(in the rows, 128 means zero)
Named turns come first, each shown by rows before and after it. Which turns, in which order, take the first row of each pair that follows to the second? Write the first one first, as in the answered first pair.
turn z172:
[108 122  81 105 120 161  83 116 102 109 126 178 105 121 129 134 165 106
 114 149 128 146  72 137 147 154 188] => [118 111 140  98 150  86 144 133 119 128  95 126 141 108  97 159 138 191
 217 158 115 106 121 112 104 132 107]
[111 169 107  89 136 157 117 166 143 142 128 129 117 157  71  87 120 103
 129 131 142 105 137 181  99  86 123] => [119 172  85  93 131 155 103 184 126 124 121 132  98 133  64  89 113 113
 136 149 144 113 105 144 110 116 121]
[ 96 145 133 115 113  65 130 155 118  93 154 112 141  80  97 158 108 162
 154 165 129 143 109  81 149 168 106] => [ 71 128 174 102 107 108 164 103 153 125 163 115 172 147 123 128 147 136
  96 120 110 112 196 173 107  90 145]
[132 128 139 118 139 120 138 151 139 147 103 104 144 104 125 155  91 135
 182 123 152  95 163 124 138 124 103] => [135 136 120 119 123 177 117 124 138 146 123 132 129 132 146 140 111  77
 104  94 156 111 164 160 143 110 159]
turn z133:
[111 119 141 134 130 154 145 105 143 137 129 136 147 166 141 124 147 102
  92 113 126 117 160 174 106 102 147] => [110 128 146 144 124 108 146 104 128 105 158 115 150 158 129 133 172 128
  93 123 100 125 139 156 110 117 153]
[129 132 121 115 133 111 132 169  93  98  70 145 101  89  93 145 101 117
 148 140 179 135  81 109 132 149 105] => [128 123 132 114 146 129 139 166 106 128  53 137 117  92 100 141  86 117
 168 119 185 116 114 133 115 132  94]
[159 168  75 126 117  78 114 186 147  87 161  99 145 109  92 152 167  72
 102 175  78 159  69  90 152 122 134] => [159 161  43 103 135 184 100 178 172 162  96 139 124 118 114 135 127  11
 108 145 133 137 129 136 157  84 120]
turn z71:
[127 111 121 145 137 159 130 109 128 149 115 123 112 135 151 125 112  77
  98 117 151 121 153 160 137 109 156] => [128 127 108 151 126 124 111 137 114 120 127 130  88 108 146 141 102  94
 113 151 151 141  97 113 160 149 142]
[141 124 137 136 127 165 123  92 137 154 158 101 102 164 126 112 200 130
  44 146 119 121 167 166 136 160 203] => [160 139 123 131 146 120 110 142 118 150 111  86  89  90 104 137 133 179
 156 189 127 129 118  82 159 210 127]
[136 145 138 137 141 131 128 133 140 144 139 141 112 119 124 122 103 127
 147 145 141 122 144 116 127 143 125] => [132 148 133 139 134 141 137 108 145 139 150 147 126 138 139 114 120 110
 123 127 133 125 154 138 119 127 150]
Then:
Between the rows of a pair lie 2 to 4 turns.
[134 145  75 132 132 153  84 149 118 109 116 149  84 100 139 116 106  89
 124 138 135 154  52  86 186 171 137] => [145 132 107 120 159 153 114 151 137 154  62 123  96  88 134 131  69 129
 202 135 152 129 119  91 163 143  76] => z172, z172, z172, z133
[106 106 103 114 134 184 107 148 143 176  80 152 104 100 139 147  62 144
 182  97 146 103 175 129 119 102  66] => [ 90 100 128 135 101 163 121 104 140 128 173 158 119 159 153 126 160 116
  55  75 100 121 168 194 113  86 174] => z133, z172
[143 135  94 132 145  92  94 166 102 100 103 124 119  81 106 149  86 154
 184 166 121 143  58  58 159 185  88] => [132 135  92 146 114 106  83 130  99  69 174 149 116 131 128 126 158 110
  60 143  99 163  49 107 148 176 181] => z71, z71
[133 140 124 124  68 106 137 121 138  91 223 118 152 148 124 130 165 128
  34 133 118 138  95 148 132 149 161] => [145 154  66 106  92 150  98 164 140 136 125 134 117  86 120 147  74 128
 128 162 166 142  82  80 163 184  83] => z133, z71
[111 107 167 133 110 118 154  86 146 112 185 115 152 184 134 107 192 117
  51 105 101 117 159 177 110  81 195] => [129 129  61 116 115 205  71 128 125 151 112 184  67 119 146 113 115  61
  91 133 176 157 102 114 179 139 160] => z172, z133, z71
[113 156 107 116 127 105 112 173 118 146  65 117  95 101 110 148  85 151
 169 166 130 132 117  87 149 168  97] => [113 153 129 116 135  94 129 165 121 154  68 104 111 109 101 153  85 163
 188 156 126 127 137  91 132 153  83] => z133, z133
